Here are some numbered points:
[ 1.25 -1.23 -1.78  0.15  1.21  0.1  -0.85  0.14  0.42 -1.29  1.08  0.23
  0.11  0.87  0.54  0.71 -0.23 -0.25  0.3  -0.85 -0.08 -1.13  1.13  0.66] 0
[-0.01 -0.41 -0.01 -0.94 -0.94  2.61  0.98 -0.17 -1.42 -1.25  1.03  0.8
 -0.8   1.01 -1.87  0.14 -0.18 -0.02 -0.11  0.79  0.95  0.18 -1.11 -0.71] 1
[ 0.17 -0.75  0.93 -0.62 -0.73  0.98  0.24  0.43 -1.2  -1.71  1.36  0.88
 -0.22 -0.65  0.04  1.02  0.03  1.46 -0.27  0.12 -0.11 -0.28  0.32 -1.29] 2
[-0.14  1.58 -0.38  0.71  0.31 -0.74 -0.08 -0.22  0.93  1.63 -0.71  0.51
  0.42 -0.7  -0.45 -0.24  0.54 -0.38  0.19 -0.21 -0.61  0.07 -0.03  0.14] 3
[-0.83 -1.01 -1.06 -0.46 -1.18  1.54  0.88 -0.58 -0.89 -1.09  0.45  0.41
 -1.39 -0.61 -0.5   0.17 -0.28  0.52  0.83 -0.02 -0.47 -0.72 -0.92 -1.06] 4
[-0.13 -1.03 -0.71  0.14 -1.01  0.35 -0.73 -0.79 -1.29 -2.7   1.25 -0.39
 -1.42  1.04  0.38  0.37 -1.06  1.74  0.89  0.27 -0.29  0.83 -1.87 -2.08] 5
[ 0.81 -0.33  0.63 -0.7  -2.16  2.49 -0.49 -0.62 -1.46 -2.23  0.15 -0.51
  0.34  1.54 -0.88 -0.73 -0.18  1.46  0.28  0.87  1.72  0.26 -2.6  -1.8 ] 6
[ 1.83 -0.51  1.96 -0.23  0.39  0.7  -0.6   0.69 -0.83 -1.64  1.07  0.19
  1.68 -0.23  0.24  0.74  0.54  1.6  -0.27 -0.06  0.86 -0.4   0.71 -0.21] 7
[-1.79  1.39 -1.71 -2.14  0.51  1.39  0.78 -0.28  0.25  1.31 -0.66 -0.91
 -0.35  0.04 -2.33 -1.24  1.34 -2.06 -0.08  0.25  0.73 -0.39 -2.37  0.87] 8
[-1.96 -0.98 -0.16 -2.3   0.34  0.29  0.77  0.05  0.51  0.13  0.38 -0.75
 -0.56 -0.98  0.85 -0.16 -0.05 -0.37 -1.52 -0.61 -1.23 -0.92  0.62  0.32] 9
[ 1.17 -0.63  2.07  0.65 -0.36 -0.35 -2.38 -0.46  0.1  -3.01  1.23  0.41
  0.57  1.05  1.16  0.38 -0.97  2.65  0.18 -0.14 -1.22 -0.15 -0.31 -1.31] 10
[-2.04  1.53  0.07  2.08  0.36 -1.74  0.09 -0.24  1.42  1.46  0.49  0.83
 -2.58 -1.88  0.47 -0.04  0.18 -0.62 -0.75  0.21 -2.34  1.14  0.6   0.19] 11
[ 0.53 -0.56  1.43 -1.57 -0.99  1.16  0.33 -0.63 -0.1  -0.79  0.95  0.35
  0.58 -0.45  0.3   1.02 -0.98  3.18 -0.07 -0.37 -1.21 -0.98  0.72 -1.08] 12
[ 1.13 -3.1  -0.2  -0.28  1.09 -1.01 -0.33  1.   -1.06 -0.84 -1.41 -1.83
  1.51 -0.29  2.24 -0.07 -0.3  -0.36  1.57 -0.73  0.63 -1.32  1.08  1.4 ] 13
[-0.45  0.57  0.08 -1.4   1.82 -1.07  1.5   2.3   0.17  2.8  -0.81 -0.36
  1.27 -3.41  0.35  0.49  1.8  -2.06 -0.05 -0.48  0.5  -0.64  1.01  0.81] 14
[ 0.1  -0.61 -0.13  1.41  0.74 -2.33 -0.63  0.01  0.56  0.26 -0.76 -0.28
  0.   -0.82  1.43  0.28 -0.65  0.06  0.72 -0.63 -0.95  0.54  1.21  0.45] 15
[ 0.53 -0.83  0.5  -0.62 -0.6   1.03  0.11  0.34 -0.84 -1.73  1.23  0.7
  0.33 -0.46  0.3   1.01 -0.27  1.13  0.12  0.14  0.27 -0.31  0.8  -1.11] 16
[-0.25  0.91 -0.98  0.52  1.45 -2.36  0.09  1.32  0.32  2.29 -1.85 -0.71
  1.35 -2.8  -0.63  0.11  1.05 -1.07  1.49 -0.01  0.14  0.14 -1.21  1.76] 17
[-1.68 -0.85 -1.33 -2.65  0.57  1.2   1.44  0.54 -1.79 -0.53  0.53 -2.05
 -1.5   0.33 -0.42 -0.8   1.65 -2.92 -0.83  1.09  1.72  1.   -2.16 -0.09] 18
[ 0.05 -1.57 -1.07  0.07  1.18 -0.81 -0.3   0.17  0.55 -0.47 -0.1  -1.69
 -0.31  1.77  0.8  -0.99 -0.76 -1.74 -0.01 -0.6   0.29  0.19  0.49  2.  ] 19
[ 0.83 -0.54 -0.38 -2.24  0.74  3.03  0.84  0.48  0.03 -0.64  0.36 -0.24
  1.46  1.72 -2.15 -0.43  0.71 -1.19 -0.41 -0.81  1.94 -1.68  0.17  1.88] 20
[ 0.83 -1.08 -1.37  0.68  0.45 -1.07 -1.54 -0.93  1.02 -0.85 -0.15 -1.04
  0.07  1.7   1.31 -0.54 -1.19  0.23  0.92 -1.32 -0.57 -0.47  0.19  0.68] 21
[ 0.18  1.55  1.04  0.96  0.66  0.26 -0.5  -0.41  1.66  0.47  0.33  0.75
  0.07  1.78 -0.23 -0.67  0.61 -0.51 -2.   -0.6   0.12 -0.25  1.49  0.94] 22
[-1.17  0.88  0.38  2.07 -1.46  0.63  1.14 -0.61  0.22  1.88  0.28  1.98
 -2.26 -0.1  -0.97 -0.5  -0.88 -0.61 -0.46  0.85 -0.76  0.88  0.88 -1.19] 23
[-0.82  0.2   0.16 -0.41 -0.08  0.64 -0.92 -1.14  1.   -1.56  0.56 -1.31
 -0.96  2.5   0.38 -1.25 -0.67  0.26 -1.26 -0.77 -1.    0.23 -0.5   0.49] 24
[ 0.72 -0.6  -1.01 -0.73  0.31  1.38 -0.88 -0.49  0.68 -1.17  0.19 -0.89
  0.7   2.22 -0.02 -0.84 -0.08  0.18 -0.1  -0.72  0.9  -0.78 -0.65  0.57] 25
[ 0.31 -0.2  -1.64  2.24  0.53 -2.64 -1.08 -1.26  1.14  0.67 -1.27 -0.35
 -0.27 -0.05  1.57 -0.15 -0.98  0.29  1.9  -1.32 -1.96 -0.4   1.44  0.72] 26
[ 0.76 -0.09 -0.36 -0.67  0.    1.09 -0.08 -1.19  1.29 -0.45  1.39  1.19
 -0.03  0.81  0.25  0.68 -0.84  1.75 -0.94 -1.44 -1.96 -1.74  2.55  0.24] 27
[ 0.17 -0.88 -0.7   0.67  0.9  -1.   -0.57 -0.13  1.06  0.28 -0.1  -1.04
 -0.45  1.35  1.08 -0.73 -0.5  -0.98 -0.49 -0.76 -0.68 -0.06  1.73  1.67] 28
[-0.92 -0.91  0.28 -0.39 -1.82  1.5   1.73 -0.07 -1.36 -0.41  0.26  0.64
 -1.55 -0.25  0.16 -0.18  0.1  -0.53 -0.37  1.13  0.74  0.74 -0.02 -1.9 ] 29
[-0.55  2.21  0.75  0.17 -0.66  0.71  0.12 -0.64  0.5   1.31  0.05  0.9
 -0.2   0.06 -1.01 -0.33  0.64 -0.02 -1.1   0.49  0.04  0.78 -0.63 -1.08] 30
[ 2.02  0.14  0.55  1.76  0.5  -0.12 -1.74 -0.03  1.32 -1.36  0.94  0.94
  0.99  2.08  0.94  0.19 -0.84  0.96 -0.59 -1.3  -0.62 -1.37  2.83  0.34] 31
[ 3.29 -1.07  1.03  1.68  1.44 -2.22 -1.19  1.64  0.17 -0.2  -0.61  0.33
  2.89  0.16  2.05  0.97 -0.75  0.67  0.55 -0.64  0.55 -1.5   3.18  1.2 ] 32
[ 0.62 -1.4   2.13  0.61 -0.14 -2.    0.41  0.59 -0.76  0.03  0.4   0.51
  0.36 -1.1   2.28  1.34 -1.01  1.18 -0.31 -0.04 -0.84  1.    2.81 -0.17] 33
[-0.7   2.7  -0.83 -0.33  0.45  2.09  0.58  0.32  0.81  2.58 -0.43  0.93
  0.29  0.5  -1.94 -0.05  1.41 -1.73 -1.64  0.28  1.35 -0.75 -0.67 -0.57] 34
[ 1.13 -0.85  2.08  1.12 -0.42 -0.77 -2.1  -0.13 -0.2  -3.3   0.94  0.3
  0.82  0.32  1.58  0.68 -0.86  2.58  0.01 -0.06 -1.36 -0.2   0.15 -1.03] 35
New points follow, each followed by the number of its nearest point above.
[-0.41  0.93 -0.03 -0.98  1.37  0.12  0.09  0.75  0.36  1.77 -0.26 -0.45
  0.4  -0.34 -0.5   0.12  1.18 -1.21 -1.    0.07  0.48  0.65 -0.4   0.68] 3
[ 0.61 -1.09 -1.26  1.19 -0.01 -1.39 -1.63 -1.4   0.6  -0.97 -0.28 -0.51
  0.08  1.1   1.5  -0.47 -0.67  0.41  0.67 -0.6   0.02 -0.48 -0.13  0.31] 21
[-1.01  2.43 -0.9  -0.74  0.35  2.04  0.18  0.23  1.07  2.06 -0.3   0.69
 -0.28  0.53 -1.83 -0.44  1.32 -1.98 -1.44  0.32  1.14 -0.58 -0.71 -0.45] 34
[-0.52  1.47  0.34  0.47  0.03 -1.5   0.14  0.11 -0.39  1.49 -0.63  0.26
  0.4  -1.97 -0.23  0.37  0.39  0.04  0.47  0.47 -0.16  1.55 -1.44 -0.4 ] 3
[ 0.27 -1.34  2.    1.04 -0.37 -1.11  0.26  0.88 -0.24 -0.37  0.6   0.61
 -0.58 -0.48  1.88  1.22 -1.34  0.39 -0.98  0.33 -0.79  1.02  2.87 -0.36] 33
[-0.07  2.2  -0.66  0.22  0.99 -0.56  0.5   0.58  0.77  2.49 -0.42  0.83
  0.67 -1.   -0.6   0.52  1.41 -1.02 -0.39  0.39  0.46  0.35  0.47  0.64] 3
[ 0.36 -1.07  2.6   1.33 -0.22 -1.74 -0.04  0.77 -0.8   0.33  0.71  0.62
 -0.1  -0.89  1.96  1.4  -1.37  1.42 -0.51  0.49 -0.76  1.45  2.44 -0.59] 33
[ 0.4  -1.89 -0.36 -1.4  -0.34  0.28  0.51  0.13 -0.91 -0.94 -0.45 -1.29
  0.73  0.45  0.19 -0.56 -0.36  0.55  1.16 -0.14  0.55 -0.76 -0.9   0.26] 25
[ 0.2  -1.   -0.95  0.07 -0.59 -0.28 -1.17 -1.16 -0.57 -2.61  0.93 -0.25
 -0.74  1.25  0.4   0.27 -0.74  1.66  0.75 -0.1  -0.43  0.23 -1.4  -1.22] 5
[ 0.6  -0.2   1.01 -1.44 -1.74  1.92 -0.77 -0.93 -1.19 -2.42  0.7  -0.22
  0.53  1.14 -0.6  -0.42 -0.14  1.58  0.35  0.55  1.31  0.69 -2.44 -1.89] 6
[-0.56  0.93 -0.99  0.22  1.04 -2.19  0.36  1.03  0.56  2.8  -2.13 -0.67
  0.96 -3.   -0.49  0.1   1.09 -1.09  1.38  0.17 -0.27 -0.06 -1.35  1.39] 17
[-1.57  1.66  0.21  2.11  0.72 -1.49  0.18 -0.12  1.56  1.32  0.18  0.93
 -1.94 -1.7   0.4  -0.18  0.44 -0.72 -0.68 -0.2  -2.28  0.66  1.11  0.42] 11
[ 0.93  0.38 -0.07 -0.49 -0.01  1.25  0.02 -1.32  1.42 -0.03  1.6   1.09
 -0.11  1.34  0.58  0.74 -0.87  1.78 -1.54 -1.22 -1.85 -1.55  3.08 -0.17] 27
[ 3.27 -1.21  1.36  2.12  1.67 -2.47 -1.29  1.94  0.58 -0.22 -0.81  0.64
  2.74  0.31  2.56  1.18 -1.07  0.57  0.28 -0.82 -0.08 -1.88  3.92  1.36] 32
[-0.98  0.99  0.08  2.28 -1.24 -0.93  1.24 -0.14  0.51  2.39 -0.65  1.91
 -1.49 -1.3  -0.34 -0.27 -0.57 -0.52 -0.03  0.74 -0.84  0.59  1.16 -1.2 ] 23
[ 0.98  1.55  0.93  1.09  0.56 -0.61  0.22  0.33  1.66  1.42  0.29  0.7
  1.15  0.71 -0.02  0.21  0.35 -0.46 -1.93 -0.7   0.08 -0.58  2.74  1.49] 22
[-0.76 -2.05  1.39 -0.56  0.86  0.21 -0.99  0.83 -2.64 -3.61  1.3  -1.13
 -1.36  1.72  0.23 -0.3   0.05 -0.44 -0.5   1.32  1.11  2.33 -2.43 -1.05] 5
[ 1.18 -0.13  0.48 -0.29 -1.86  1.7  -1.02 -1.   -0.87 -1.93 -0.2  -0.12
  0.85  1.3  -0.69 -0.57 -0.43  1.45  1.11  0.1   1.47 -0.33 -2.06 -1.37] 6
[ 0.42 -1.58 -0.73  0.23 -0.43 -1.46 -0.43 -1.11  0.11 -1.47  0.48 -0.14
 -0.24  0.16  1.29 -0.03 -1.51  1.27  1.12 -0.58 -0.79 -0.37  0.45  0.02] 21
[ 0.21  1.24 -0.38  0.31  1.31 -0.92 -0.62  0.22  0.6   0.71  0.2   0.34
  0.67  0.16  0.17  0.3   0.81 -1.08 -0.55 -0.08  0.29  1.24 -0.19  0.18] 3
[-1.21  0.64 -0.48 -1.7   1.11  0.11  0.09  0.48  0.18  0.56 -0.33 -1.48
  0.15 -0.35 -0.78 -0.77  1.04 -1.94 -0.5   0.26  0.82  0.56 -2.2   0.75] 8
[-0.57  0.5   0.92 -0.09 -0.62  1.49 -0.39 -0.81  0.84 -0.93  0.9   0.6
 -1.18  1.83  0.27 -0.36 -0.52  0.67 -1.88 -0.39 -1.18 -0.21  0.87 -0.74] 24
[-0.37  2.48 -1.02  0.76  0.7  -0.74  0.24  0.21  0.71  2.07 -0.71  1.19
  0.39 -1.03 -1.    0.37  1.46 -1.21 -0.37  0.03  0.17  0.27 -0.02  0.33] 3
[-1.06  0.04  0.01 -1.17 -0.04  0.04  0.89 -0.14  0.96  1.2  -0.46  0.05
  0.08 -2.11  0.76 -0.1   0.15  0.16 -0.72 -0.63 -1.29 -1.19  1.32  0.07] 9
[-0.46  1.21  0.74 -0.61 -0.14 -0.65  0.8   0.04  0.43  2.13 -0.67  0.33
  0.8  -1.97 -0.3   0.38  0.45  0.7   0.11  0.02 -0.34  0.11 -0.32 -0.11] 3
[ 1.35 -0.66 -1.24 -0.75 -0.78  1.95  0.16 -0.4  -0.39 -0.58 -0.42 -0.45
  1.05  2.39 -1.56 -0.88 -0.18 -0.28  1.45 -0.16  2.23 -0.65 -1.79  0.24] 25
